In the data rows, zero lies at 4.5, halfway between 4 and 5.
Here are some points, each followed by its number:
[5 3 5 4 4 5 5 4 4 3 4 5 4 3 5 5 3 3 5] 0
[4 3 4 2 5 6 5 5 3 2 5 8 2 4 4 3 4 4 4] 1
[5 3 6 8 6 0 1 1 5 3 7 2 5 6 0 8 3 4 3] 2
[5 4 6 8 4 1 2 2 5 3 7 2 5 7 1 7 3 4 3] 3
[3 5 5 5 6 4 3 3 5 5 4 4 5 6 4 3 6 6 4] 4
[3 7 4 2 2 6 7 7 3 5 4 6 4 5 6 1 6 5 4] 5
[7 4 5 3 3 4 5 6 3 1 8 5 2 3 3 7 0 1 4] 6
[3 7 5 4 8 8 2 5 7 9 0 5 8 5 9 0 9 9 8] 7
[5 3 4 2 5 8 6 4 3 2 4 7 2 2 6 4 4 3 5] 8
[7 6 5 5 1 4 6 7 5 5 6 3 5 3 5 5 2 3 5] 9
[4 3 4 7 3 4 6 3 6 5 4 3 5 3 5 6 6 5 5] 10
[4 3 4 4 6 6 4 4 4 4 3 6 4 4 5 4 5 5 5] 11
[4 4 5 6 6 3 2 3 5 5 4 4 6 7 3 4 6 6 4] 12
[5 5 4 4 4 6 6 5 5 5 3 4 4 3 6 4 5 5 5] 13
[4 6 4 4 2 6 7 7 5 7 3 5 5 3 7 3 6 5 5] 14
[4 3 4 5 6 6 4 3 5 5 3 5 5 4 5 5 6 5 5] 15
[5 3 6 6 7 2 0 3 5 2 7 4 5 6 1 7 2 3 4] 16
[6 6 4 4 2 3 6 7 4 3 8 4 4 4 4 5 1 3 3] 17
[5 5 4 1 3 7 7 8 2 2 6 8 2 2 6 3 2 2 4] 18
[4 3 4 6 5 5 5 3 5 5 3 4 5 3 5 5 6 5 6] 19
[6 6 5 1 4 8 6 8 4 4 4 6 4 2 8 3 3 3 6] 20
[4 5 5 4 5 5 4 6 3 4 5 5 4 5 5 3 5 4 4] 21
[5 2 5 6 5 3 3 3 4 2 7 4 4 5 2 7 2 3 3] 22
[5 5 4 3 4 5 5 5 4 3 5 5 4 4 5 5 3 3 4] 23
[4 5 4 3 3 4 6 6 2 1 8 7 2 5 3 4 2 3 2] 24
[6 3 5 5 5 2 3 4 4 1 8 4 3 5 2 7 1 2 4] 25
[6 4 4 4 3 7 7 5 5 5 3 4 5 2 6 5 5 4 6] 26
[5 4 4 3 4 7 7 5 5 6 3 5 4 2 7 4 5 4 6] 27
[5 5 5 5 7 5 2 4 6 5 4 4 6 5 5 5 5 5 6] 28
[3 1 4 7 6 4 4 0 4 3 4 4 4 5 3 6 8 6 4] 29
[5 5 3 6 1 5 8 5 6 6 4 3 5 3 6 5 6 5 4] 30
[5 2 3 4 1 5 9 5 2 1 7 6 2 2 4 5 4 3 2] 31
[3 5 4 6 4 4 5 3 5 7 4 4 6 6 4 3 8 7 4] 32
[3 4 4 4 6 5 4 4 3 4 4 6 4 6 4 3 7 6 4] 33
[5 4 5 5 4 4 5 4 4 4 6 4 4 5 3 5 3 4 3] 34
[4 4 5 4 6 5 3 4 4 4 4 5 5 5 5 4 4 5 5] 35
[4 9 4 3 4 7 5 8 6 9 0 4 7 5 9 1 8 7 7] 36
[5 5 4 4 2 4 7 6 4 4 6 5 4 3 4 5 3 4 4] 37
[5 0 3 2 2 6 9 5 0 0 8 8 0 1 3 7 0 0 2] 38
[5 3 4 4 5 6 5 4 4 3 4 5 4 3 4 5 4 4 5] 39
[5 4 5 4 7 6 3 4 6 6 2 4 6 4 6 4 6 5 7] 40
[3 7 4 2 2 5 8 7 3 5 5 7 4 6 6 1 7 6 3] 41
[4 7 5 3 5 6 4 7 4 6 4 6 5 5 6 3 4 5 5] 42
[6 3 5 8 4 1 3 2 6 3 7 1 5 5 1 8 2 4 3] 43
[2 5 3 4 4 6 6 4 5 7 2 6 5 6 6 2 9 8 4] 44
[4 7 5 8 5 2 2 3 8 9 2 0 9 7 5 4 9 9 6] 45
[5 5 4 2 6 8 5 6 4 5 2 7 4 3 7 3 4 4 7] 46
[5 2 5 6 6 2 2 2 4 1 7 3 4 5 0 8 2 3 3] 47
[4 3 5 5 5 3 3 3 4 3 6 5 4 6 3 5 5 5 4] 48
[3 5 4 6 6 5 3 3 5 7 2 4 6 6 5 2 9 8 5] 49
[3 0 3 6 5 5 5 0 5 4 2 5 4 3 4 5 9 7 5] 50
[4 1 3 7 5 5 5 1 5 4 3 4 4 4 3 6 7 6 4] 51
[5 5 5 3 6 6 3 5 5 5 3 5 5 4 6 4 4 5 6] 52
[4 5 4 5 4 4 5 5 5 4 5 4 4 5 4 4 5 5 4] 53
[5 7 5 5 2 3 5 6 6 7 5 2 6 5 5 5 3 4 4] 54
[4 4 4 2 3 3 6 6 1 1 9 7 2 5 2 5 1 3 1] 55
[4 7 5 2 4 2 4 8 2 2 9 6 3 7 3 4 1 3 2] 56
[4 7 2 3 1 9 9 8 4 7 1 7 4 2 9 1 8 6 5] 57
[5 5 5 4 2 3 6 6 3 2 7 5 3 4 3 6 1 2 3] 58
[5 8 6 6 6 4 2 5 8 9 1 2 9 5 7 3 6 7 8] 59
[5 5 6 5 5 3 2 4 6 5 5 3 6 5 4 5 4 4 5] 60
[4 4 4 6 3 4 6 3 5 5 5 4 5 6 4 4 7 6 3] 61
[4 5 5 4 4 4 4 5 4 4 5 5 4 6 4 4 4 5 4] 62
[4 6 5 7 7 5 2 2 8 9 0 2 8 6 6 3 9 9 6] 63
[5 5 5 4 6 6 3 5 6 7 2 4 6 4 7 4 5 5 7] 64
[5 4 4 5 4 5 6 4 5 5 4 4 5 3 5 5 5 5 5] 65
[6 3 5 2 4 4 4 6 3 0 8 6 2 3 3 6 0 0 5] 66
[5 5 6 7 6 2 1 2 6 5 5 2 6 7 2 6 5 6 4] 67
[6 4 4 5 3 4 6 5 5 4 6 3 4 3 4 6 2 3 4] 68
[4 3 5 3 3 3 5 5 2 0 9 6 2 5 2 6 1 2 2] 69
[4 4 5 5 6 4 2 4 4 5 4 5 5 6 4 4 6 6 4] 70
[4 7 4 4 3 5 6 7 4 6 5 5 5 5 6 3 5 5 4] 71
[6 4 6 6 5 3 3 4 6 4 5 2 5 3 3 7 2 3 5] 72
[6 4 7 8 7 0 0 2 5 2 9 0 5 8 0 9 0 3 3] 73
[5 5 4 4 1 4 7 6 3 3 7 5 3 4 4 5 2 3 3] 74
[6 6 4 4 1 4 7 7 5 5 6 4 4 3 5 5 2 3 4] 75
[6 3 5 5 6 4 3 3 5 3 5 3 4 2 4 8 1 2 6] 76
[4 2 4 3 3 4 6 5 2 0 7 7 1 4 2 5 2 2 2] 77
[6 3 5 4 3 3 5 5 3 0 9 5 2 4 1 7 0 1 2] 78
[6 6 4 1 3 8 7 9 4 4 3 6 4 0 8 4 1 2 7] 79
[5 5 4 4 4 6 6 5 5 6 3 5 5 3 6 4 5 5 6] 80
[2 6 4 6 4 4 5 4 5 7 4 4 5 8 4 3 9 8 4] 81
[5 5 5 3 4 6 5 6 4 5 4 5 4 4 6 4 3 4 5] 82
[5 6 5 4 6 6 4 4 5 7 2 4 5 4 6 4 5 5 6] 83
[3 5 4 3 2 3 7 6 2 2 8 6 2 6 3 3 4 4 1] 84
[5 3 5 6 4 1 3 3 4 2 7 3 4 6 1 7 3 3 2] 85
[5 6 5 5 3 3 4 6 5 5 6 3 5 5 4 5 2 4 4] 86
[5 6 5 5 6 4 3 4 6 6 3 3 6 4 5 5 4 5 6] 87
[3 5 5 5 6 4 4 4 5 6 3 5 5 6 5 3 8 7 5] 88
[5 2 4 3 1 1 7 5 0 0 9 7 0 5 0 7 0 0 0] 89
[2 5 4 4 5 6 4 4 4 7 3 6 5 7 6 2 9 8 4] 90
[7 2 6 6 8 4 1 1 6 3 4 3 5 3 3 8 1 2 6] 91
[5 4 4 5 4 5 6 4 6 5 3 3 5 2 5 6 5 5 5] 92
[6 6 6 4 7 5 2 6 5 5 4 4 6 5 6 4 2 4 6] 93
[6 5 6 6 4 2 3 4 5 4 7 2 5 5 2 7 1 3 4] 94
[4 4 5 5 6 4 2 3 5 4 4 4 5 6 3 5 5 5 5] 95
[7 3 5 4 5 5 3 4 5 3 5 4 4 2 5 7 0 2 6] 96
[5 6 5 4 4 4 5 6 3 3 7 5 4 5 4 4 3 4 3] 97
[3 7 5 5 8 7 2 4 7 9 0 4 8 6 8 1 9 9 8] 98
[6 2 5 4 4 5 5 4 4 2 6 5 3 2 3 7 1 2 5] 99
[5 6 5 6 4 3 4 4 6 6 5 2 6 5 4 5 3 5 5] 100
[4 4 5 1 4 6 5 6 1 0 7 7 2 4 4 4 1 1 4] 101
[4 3 4 4 7 5 3 3 4 4 4 6 4 5 4 4 6 5 5] 102
[3 6 5 3 6 7 4 5 5 7 2 6 5 5 7 2 7 6 5] 103
[7 3 7 8 7 0 0 2 6 2 8 1 5 6 0 9 0 2 4] 104
[4 2 4 5 5 6 5 3 4 4 3 5 4 4 5 4 7 5 5] 105
[4 4 5 5 6 5 3 3 6 6 3 4 5 5 5 5 6 6 6] 106
[3 5 4 5 6 5 4 4 5 6 3 4 5 6 4 3 7 6 4] 107
[5 7 5 9 4 1 2 4 8 8 5 0 8 7 3 5 6 7 5] 108
[6 5 5 3 3 3 5 7 3 1 8 6 2 4 3 6 0 1 3] 109
[4 4 4 3 2 4 7 7 2 1 8 6 2 5 3 4 2 3 1] 110
[4 3 3 8 1 1 6 2 4 3 8 2 4 5 1 7 6 5 1] 111
[5 5 4 3 5 7 5 6 5 5 3 5 5 3 6 4 4 4 6] 112
[5 4 4 5 4 5 5 4 5 5 4 4 4 4 5 5 6 5 4] 113
[5 4 4 7 4 4 4 3 6 5 5 2 5 4 3 6 5 5 4] 114
[3 2 4 3 6 6 4 3 3 3 3 7 3 4 4 3 6 4 4] 115
[4 5 5 8 8 5 1 1 9 9 0 1 9 6 6 4 9 9 8] 116
[4 3 4 5 5 4 3 3 4 3 5 5 4 6 3 4 6 5 3] 117
[5 5 4 5 4 4 4 4 5 5 4 3 6 3 5 6 3 4 5] 118
[4 4 4 2 3 6 7 6 2 3 5 7 2 4 5 3 4 4 4] 119
[5 5 5 4 5 5 4 4 4 4 4 5 4 5 4 5 4 4 5] 120
[6 6 5 5 2 3 5 7 5 4 7 3 5 5 4 5 2 3 4] 121
[4 5 5 6 5 4 3 4 5 6 4 3 6 6 4 4 7 6 5] 122
[5 4 4 4 4 5 6 5 4 3 6 5 4 4 5 4 3 4 4] 123
[3 4 3 6 4 6 6 3 5 6 3 4 5 4 5 4 8 7 5] 124
[4 7 6 9 7 1 0 0 9 9 0 0 9 9 4 4 9 9 6] 125
[5 4 3 4 1 4 8 6 3 2 8 5 2 3 3 6 3 2 2] 126
[6 3 4 6 2 3 7 4 5 3 7 2 4 3 3 8 2 3 3] 127
[4 4 4 3 5 7 6 4 4 4 4 6 4 3 6 4 6 5 5] 128
[5 6 5 4 3 3 5 6 4 5 6 4 5 5 5 5 2 4 4] 129
[6 6 5 4 3 5 5 6 4 4 5 4 4 4 5 4 2 4 5] 130
[5 5 5 7 4 2 4 4 5 5 6 2 6 6 3 6 5 5 4] 131
[6 4 4 3 3 4 5 6 3 1 7 5 3 3 3 6 0 1 4] 132
[2 5 4 4 4 5 6 5 4 5 4 6 4 7 5 2 8 7 3] 133
[5 6 4 4 3 4 5 6 5 5 5 4 5 4 5 4 4 4 5] 134
[4 3 4 4 4 4 6 4 3 2 6 6 3 4 3 5 5 4 3] 135
[4 1 3 7 4 4 6 1 5 3 4 4 4 4 3 6 7 5 4] 136
[5 5 4 4 2 5 7 6 3 2 7 5 3 3 4 5 2 3 3] 137
[4 5 5 5 5 4 4 4 5 5 5 4 5 6 4 4 5 5 4] 138
[5 4 4 3 4 6 5 6 4 3 4 6 3 2 5 5 3 3 5] 139
[5 6 5 5 4 4 5 5 5 5 5 3 5 5 5 4 4 5 4] 140
[5 3 3 2 2 7 9 6 2 2 5 7 2 2 6 4 4 3 3] 141
[3 6 4 5 5 5 4 5 6 8 2 4 6 6 6 2 8 6 5] 142
[8 5 6 3 5 5 3 6 5 3 6 4 4 1 5 7 0 0 7] 143
[4 1 3 7 3 2 5 1 4 1 7 4 3 5 1 7 6 4 2] 144
[4 4 4 4 4 6 6 5 4 4 4 5 4 3 5 4 5 4 4] 145
[5 6 5 5 3 3 5 5 5 5 5 3 5 5 4 5 3 4 4] 146
[7 4 5 4 5 6 4 5 5 4 4 4 5 2 5 6 2 2 6] 147
[4 3 4 4 5 6 6 4 4 4 3 6 3 3 6 4 7 5 5] 148
[4 4 4 6 4 3 5 3 4 5 5 4 4 6 4 5 7 6 3] 149
[5 3 3 2 0 4 9 7 1 0 9 7 0 2 3 6 1 1 1] 150
[6 3 5 5 6 5 3 3 6 4 3 3 5 3 4 6 4 4 6] 151
[4 5 5 3 7 5 2 5 4 5 4 5 5 6 5 3 4 4 6] 152
[3 3 4 3 6 6 4 4 3 4 4 7 3 5 5 3 5 5 5] 153
[5 3 4 5 5 6 5 3 5 5 3 5 5 2 5 5 6 5 6] 154
[3 2 5 7 7 3 2 1 5 4 5 4 5 7 2 5 8 7 3] 155
[5 3 4 3 1 6 8 6 2 1 7 6 1 2 4 6 2 2 3] 156
[6 6 6 5 5 3 2 5 6 6 5 3 6 5 4 6 2 4 6] 157
[3 4 4 5 5 6 5 3 5 6 2 5 5 5 6 3 9 7 5] 158
[6 6 6 6 5 3 2 4 6 7 4 2 7 5 4 5 4 5 6] 159
[5 3 5 4 5 3 3 4 2 0 9 6 2 5 1 6 1 2 3] 160
[6 5 5 3 2 4 6 6 3 1 8 5 3 4 3 6 0 2 3] 161
[5 2 4 3 5 5 5 4 2 0 7 7 1 3 3 6 1 2 4] 162
[4 3 4 2 5 7 5 5 3 2 4 8 2 3 5 3 4 3 5] 163
[4 5 5 6 4 3 4 4 4 4 6 4 4 6 3 5 4 5 3] 164
[7 4 4 5 3 5 6 5 6 5 5 3 5 2 5 7 2 3 5] 165
[3 4 4 4 4 4 5 4 4 4 4 5 4 5 4 4 6 5 4] 166
[4 4 4 4 5 5 4 5 5 5 3 6 4 5 6 4 6 6 5] 167
[4 4 5 7 5 3 3 3 6 6 4 3 6 6 4 5 6 6 4] 168
[5 3 4 4 4 6 5 4 5 4 4 5 4 2 5 6 4 3 5] 169
[5 4 4 3 4 5 5 6 3 2 6 6 3 4 4 5 2 2 4] 170
[6 5 4 4 1 3 7 6 4 2 8 4 3 4 3 6 1 2 3] 171
[6 4 4 0 2 7 9 8 1 0 7 9 0 0 6 4 0 0 4] 172
[4 5 5 4 5 5 4 4 5 6 3 4 5 4 6 4 5 5 5] 173
[4 3 4 1 6 8 5 6 2 1 5 9 2 3 5 3 3 3 5] 174
[4 3 4 6 5 4 4 3 5 4 5 4 4 5 3 5 6 5 4] 175
[3 2 3 2 6 7 5 4 2 2 4 8 2 4 5 3 7 4 4] 176
[4 5 4 5 3 3 5 5 4 5 5 4 4 6 4 4 5 5 3] 177
[2 4 3 4 5 7 6 4 5 7 1 6 5 5 7 1 9 8 5] 178
[6 5 5 5 5 5 3 5 6 6 4 3 6 3 5 6 2 3 6] 179
[5 4 5 4 6 5 4 4 5 4 4 4 4 4 5 5 3 4 5] 180
[5 2 5 4 6 5 4 4 4 2 4 6 3 3 4 6 3 3 5] 181
[5 7 6 6 7 4 1 4 8 9 1 2 8 6 6 4 6 7 7] 182
[3 3 5 6 5 3 4 2 4 4 5 4 4 6 3 5 7 6 4] 183
[4 6 5 4 5 5 5 5 5 7 3 5 5 5 6 3 6 5 6] 184
[5 6 5 4 6 6 3 5 5 6 3 4 6 4 6 4 4 5 6] 185
[4 1 4 2 6 8 5 4 2 1 4 8 2 3 5 3 5 3 5] 186
[1 4 3 7 4 4 5 2 5 6 3 5 5 8 4 2 9 9 3] 187
[5 3 3 1 2 6 9 6 0 0 8 8 0 2 3 4 1 1 2] 188
[2 7 4 4 5 4 4 5 4 8 3 6 6 9 6 0 9 9 3] 189
[4 6 5 8 5 3 3 3 7 8 3 2 7 7 5 4 7 7 5] 190
[3 4 4 5 6 6 5 3 4 6 2 5 5 5 5 3 8 6 5] 191
[7 5 5 3 3 4 5 6 4 3 7 3 5 2 4 7 0 1 5] 192
[5 4 5 5 6 5 3 4 5 5 3 4 5 4 5 5 4 5 6] 193
[5 4 6 7 6 2 2 3 6 6 4 2 6 6 3 6 5 5 5] 194
[6 4 6 2 6 3 3 6 2 0 9 6 2 5 2 6 0 0 3] 195
[3 5 3 2 2 6 9 7 2 4 5 7 2 4 6 2 7 5 3] 196
[6 5 5 4 4 6 5 6 4 5 4 4 5 2 6 5 2 3 6] 197
[3 7 4 4 2 5 7 7 3 5 5 5 4 5 6 2 5 5 4] 198
[5 4 5 3 5 5 4 5 3 2 5 6 3 4 4 5 2 3 4] 199
[5 5 5 5 4 3 4 5 4 4 6 4 4 5 3 5 3 4 4] 200
[5 5 5 4 5 4 3 5 4 4 6 5 4 5 4 4 3 4 4] 201
[4 5 5 3 7 6 2 5 4 5 3 6 5 5 6 3 4 4 6] 202
[5 6 4 2 3 7 7 8 4 5 3 7 4 2 8 2 4 4 6] 203
[5 6 5 2 4 5 4 7 3 4 5 6 4 4 6 4 2 3 5] 204
[3 5 4 5 4 5 5 4 5 6 3 4 5 6 5 3 8 7 4] 205
[4 7 5 4 4 5 4 7 5 6 4 4 5 6 6 3 5 6 5] 206
[4 8 5 3 4 6 5 8 5 7 4 5 5 5 7 2 4 4 5] 207
[2 6 3 5 4 5 7 5 4 7 3 6 5 7 6 0 9 9 3] 208
[4 4 5 7 7 3 1 1 7 7 3 2 7 6 4 5 7 7 6] 209
[5 5 5 4 3 2 5 6 3 3 8 5 4 6 3 5 2 3 2] 210
[6 4 4 3 3 7 6 6 5 5 4 4 5 2 6 6 3 3 6] 211
[4 5 3 2 3 9 8 7 4 5 2 7 4 2 8 2 6 5 5] 212
[2 5 4 5 4 5 6 5 4 6 3 5 5 6 6 2 9 8 4] 213
New points follow, each followed by the numbers of its three nearest points above, looking only along the 5 directions in which the numbered points spread most, nearest first.
[4 4 5 4 5 4 4 5 3 3 6 5 4 5 3 5 3 4 4] 201 34 200
[4 5 4 2 5 6 5 6 3 4 4 6 3 4 6 3 4 3 5] 82 204 21
[4 4 4 4 3 6 6 5 4 4 4 6 4 3 5 4 5 4 5] 145 128 13
[5 5 5 5 7 5 2 4 6 5 3 4 6 5 5 5 4 5 6] 28 193 87
[4 8 6 2 7 5 2 7 5 7 4 5 6 6 6 2 4 5 6] 42 206 152
[4 7 4 7 3 5 6 5 7 9 2 3 7 5 7 3 9 8 5] 142 205 32
[5 5 5 3 5 6 4 6 4 4 4 5 4 3 6 4 2 3 5] 82 204 197
[3 5 3 5 1 5 9 5 5 7 3 4 5 4 6 3 8 7 3] 30 14 124
[4 6 4 4 3 6 7 7 5 6 4 4 5 4 7 4 4 5 5] 14 71 80
[4 3 5 9 6 0 1 0 7 6 5 1 7 8 1 6 7 7 4] 67 209 194
[5 4 4 3 3 7 6 6 4 4 4 6 3 3 6 4 4 3 5] 139 145 82
[4 4 5 2 5 7 5 6 3 4 3 7 4 3 6 3 3 3 6] 46 139 163
[8 5 6 1 4 6 4 7 4 1 6 5 3 1 6 7 0 0 6] 143 192 66
[5 4 4 5 4 3 5 4 5 4 5 3 4 4 3 5 4 4 4] 34 200 53
[6 3 3 3 0 3 9 7 1 0 9 6 0 3 2 6 0 0 1] 150 89 188
[5 3 5 4 5 2 3 4 4 2 8 5 3 5 2 6 1 2 3] 25 160 22
[3 3 4 6 5 4 4 2 4 4 5 5 4 6 3 4 8 6 3] 183 117 149
[4 4 5 9 5 1 2 1 6 6 5 1 6 8 1 6 7 7 3] 67 194 168
[4 7 5 1 5 4 4 8 1 3 8 7 3 7 4 2 1 3 3] 56 24 97
[5 4 5 3 5 7 5 5 4 4 3 6 4 3 6 4 4 4 6] 112 128 82
[7 5 5 5 3 3 4 6 5 3 6 3 5 4 4 7 0 2 4] 192 121 68
[2 3 2 3 3 7 9 5 3 5 3 7 3 4 7 2 9 6 3] 196 212 44
[5 6 5 2 5 6 4 7 5 6 4 6 5 4 7 3 3 4 6] 42 82 112
[4 5 4 3 6 8 5 5 5 6 1 6 5 3 7 2 7 5 6] 103 46 184
[3 3 4 2 8 7 3 4 3 4 2 8 3 5 6 2 6 5 6] 153 115 11
[5 1 4 3 1 2 7 5 0 0 9 7 0 4 0 8 0 0 0] 89 78 69
[5 5 4 5 4 5 5 5 6 6 4 3 6 4 5 5 4 4 6] 118 65 92
[3 4 3 4 3 4 7 5 3 4 5 5 4 5 4 3 6 5 3] 166 177 53
[5 4 4 3 5 7 6 5 5 5 2 5 5 2 7 4 5 4 6] 27 112 80
[4 5 3 6 2 5 8 5 5 6 3 4 5 4 6 3 9 7 4] 124 213 205
[6 6 6 1 3 2 4 9 2 0 9 6 2 5 3 6 0 0 2] 109 195 161
[5 2 4 7 3 3 6 1 5 4 5 3 5 4 3 7 7 6 3] 136 51 10
[4 6 6 8 8 5 1 1 9 9 0 1 9 6 7 3 9 9 8] 116 63 182
[5 6 4 0 4 7 7 9 1 1 7 9 1 3 6 3 0 1 4] 18 172 101
[6 4 5 6 3 4 6 5 6 5 5 2 5 2 5 7 2 3 6] 165 68 118
[4 6 4 2 3 6 7 8 3 5 4 7 3 5 7 2 5 5 4] 5 198 41
[6 3 4 6 3 4 6 4 6 4 5 2 5 1 5 8 2 2 6] 165 68 127
[5 2 4 8 3 2 5 0 6 4 6 1 5 4 1 9 5 5 4] 43 114 111
[5 5 4 3 3 5 7 7 4 4 5 5 4 3 5 4 3 3 4] 37 130 123
[5 4 4 0 2 7 8 9 0 0 8 9 0 1 5 4 0 0 4] 172 188 18
[5 7 6 6 5 2 2 5 6 7 5 2 7 7 4 5 4 5 5] 159 100 60
[3 6 2 1 3 9 9 7 4 7 1 8 4 3 9 0 8 6 6] 57 212 203
[6 4 6 6 4 1 3 3 4 2 8 3 4 5 1 8 0 2 3] 25 85 94
[4 3 4 3 4 3 5 5 2 0 8 6 2 5 2 5 2 2 2] 69 77 55
[2 3 4 5 6 4 4 3 3 4 4 6 3 7 3 3 8 6 4] 33 117 183
[5 4 5 3 5 4 3 5 3 2 6 6 3 4 4 5 0 2 5] 199 170 132
[3 4 4 4 5 5 5 4 4 5 4 6 4 5 4 3 6 5 4] 166 33 167
[3 5 5 7 7 4 1 2 7 9 1 2 8 7 5 3 9 9 6] 63 116 45
[5 3 5 6 7 5 2 2 6 5 2 3 6 3 5 6 4 4 7] 151 193 28
[4 6 3 4 3 7 6 6 6 8 2 5 5 3 8 3 6 6 6] 14 80 184
[4 6 6 9 9 2 0 0 9 9 1 0 9 8 4 5 8 8 7] 125 116 45
[5 5 4 3 5 6 5 5 4 4 4 6 4 4 6 4 4 4 5] 82 145 112
[5 4 4 4 2 5 7 5 4 3 6 5 3 3 5 5 4 3 4] 37 123 137
[5 6 5 4 6 5 3 5 5 6 3 4 6 5 6 4 5 5 6] 185 83 173
[4 3 5 6 7 3 2 2 5 4 4 4 5 6 3 5 5 5 4] 95 12 48
[4 7 6 2 4 3 3 7 2 3 8 6 3 7 3 3 2 4 3] 56 97 210
[4 2 3 3 3 7 8 4 3 2 5 7 2 2 5 5 4 3 4] 141 8 31
[5 5 6 5 5 1 2 5 4 3 8 3 4 6 2 6 1 3 3] 94 25 85
[4 6 5 9 7 5 2 1 9 9 0 0 9 6 7 4 9 9 8] 116 63 45
[5 5 4 3 3 7 7 6 5 5 3 5 5 2 7 4 4 4 6] 27 26 80
[4 4 5 6 6 1 2 2 4 3 6 4 5 7 1 5 5 5 3] 48 3 183
[5 6 5 5 3 2 5 6 3 2 9 4 4 6 2 6 1 3 2] 210 58 17
[5 4 5 7 4 3 4 3 6 5 4 2 6 5 4 6 5 5 4] 114 131 168
[4 5 6 8 9 5 0 0 9 9 0 1 9 6 7 4 9 9 9] 116 63 125
[6 5 4 6 2 4 7 6 6 5 5 2 5 2 5 6 3 3 5] 165 9 68
[6 8 5 0 5 7 4 9 3 5 4 7 4 3 8 2 1 2 6] 20 204 79
[4 2 5 7 7 3 2 1 5 5 4 3 5 6 2 5 8 7 4] 155 183 29
[5 7 5 1 5 7 4 9 4 5 4 7 4 3 7 2 1 3 7] 20 204 203
[5 6 5 3 5 6 5 6 5 5 4 5 5 4 6 4 4 4 5] 82 112 42
[5 5 5 6 5 4 3 4 6 7 3 3 6 4 5 5 5 5 6] 87 106 28
[3 4 4 5 4 5 6 4 4 6 3 5 4 5 5 3 7 6 4] 205 124 166
[2 5 4 4 6 6 4 4 4 7 2 6 5 6 7 1 9 7 5] 90 178 44
[4 4 4 6 7 4 2 2 5 6 3 4 5 5 4 4 7 6 5] 106 4 12
[4 5 6 8 7 2 1 2 7 7 4 1 8 7 3 5 6 7 5] 209 67 194
[4 5 5 8 4 3 4 2 7 9 3 1 7 7 4 5 9 8 4] 190 45 108
[4 4 3 6 3 6 7 3 5 6 2 5 5 4 6 4 8 6 5] 124 158 191
[4 5 4 9 5 2 3 2 8 8 3 1 7 6 3 6 8 7 5] 190 209 108
[5 3 4 7 2 1 5 3 4 2 8 3 4 5 1 7 3 4 2] 85 111 144
[4 5 5 5 4 4 5 5 4 5 5 4 4 5 4 4 5 5 4] 53 177 62
[4 4 4 0 5 7 6 7 1 1 5 9 1 3 5 3 3 2 4] 174 18 163
[5 4 3 0 1 8 9 9 0 1 6 9 0 1 7 3 1 1 3] 172 18 188
[4 5 4 4 2 4 7 6 4 4 5 5 4 4 5 4 4 4 3] 37 123 134
[5 7 6 5 6 3 2 6 5 5 6 3 6 6 4 5 1 4 5] 157 60 86
[5 4 4 5 3 5 6 5 4 4 4 5 4 3 5 5 4 4 5] 145 65 123
[5 7 5 4 3 2 4 6 4 3 8 4 4 6 3 5 1 3 3] 210 121 17
[5 5 5 5 5 5 4 4 5 5 4 4 5 5 5 4 5 5 5] 173 138 193
[3 3 3 4 6 5 5 4 3 3 4 7 3 6 4 3 7 6 3] 33 115 153
[4 6 6 4 5 3 3 6 4 4 6 5 4 6 4 3 3 4 4] 201 62 97
[3 6 4 3 4 6 7 6 4 5 4 7 4 5 6 2 6 5 4] 5 198 41
[3 4 5 3 7 7 4 5 3 4 3 7 4 4 6 3 6 5 5] 153 11 128
[4 4 5 6 4 2 4 4 4 3 7 4 4 6 2 5 4 4 3] 164 34 200
[5 5 6 5 8 4 1 4 5 6 3 4 6 5 5 4 5 5 6] 28 87 106
[5 2 3 4 3 6 8 4 4 3 4 5 3 1 5 6 5 4 5] 169 145 39
[4 3 3 4 4 5 6 4 3 4 4 6 3 4 4 4 5 4 4] 145 166 135
[6 3 5 5 6 5 3 3 6 4 4 4 5 3 5 7 3 3 6] 151 180 76
[5 3 5 5 5 3 3 3 4 2 7 4 4 5 2 6 3 3 4] 22 25 85
[2 5 2 3 2 8 9 6 4 7 2 7 4 4 8 0 9 8 4] 57 178 44
[3 6 4 5 8 7 3 4 7 9 0 4 8 6 8 1 9 9 7] 98 7 63
[3 5 5 8 6 0 1 2 6 6 5 2 6 9 1 5 7 7 3] 67 12 155
[5 5 4 3 4 6 5 6 4 4 4 5 4 3 6 4 3 4 5] 82 139 112
[5 4 5 2 5 6 4 6 3 3 5 7 3 4 5 4 2 3 5] 199 204 170
[6 4 6 2 6 5 3 6 2 1 7 6 2 4 4 5 0 1 4] 66 195 101
[4 4 5 7 6 3 3 2 6 6 3 3 6 6 4 5 6 6 5] 168 122 12
[4 5 5 5 5 4 4 5 5 5 5 4 5 6 4 4 5 5 4] 138 53 62
[7 5 5 5 4 4 5 5 5 5 5 3 5 2 5 6 2 2 5] 165 68 118
[6 4 6 5 4 0 2 4 3 1 9 3 3 6 0 7 0 2 3] 25 85 47
[4 2 4 5 5 5 5 3 4 3 4 5 4 4 4 6 5 4 4] 39 175 105
[4 1 3 6 5 5 6 1 4 4 3 4 4 4 3 5 8 6 4] 51 136 50
[4 4 4 5 4 3 5 4 4 4 6 4 4 5 3 5 4 4 3] 34 164 200
[4 7 4 3 3 7 7 7 5 6 2 6 5 4 8 2 6 6 5] 14 5 212
[4 6 4 4 3 7 7 6 6 8 1 4 6 3 8 3 7 6 7] 14 80 36
[8 3 5 5 2 4 6 6 5 1 8 3 4 0 3 9 0 0 5] 192 6 99
[5 6 4 3 3 5 6 7 4 4 6 5 4 4 5 4 2 3 4] 130 37 204
[6 3 4 3 0 4 9 7 1 0 9 6 0 2 2 7 0 0 2] 150 38 156
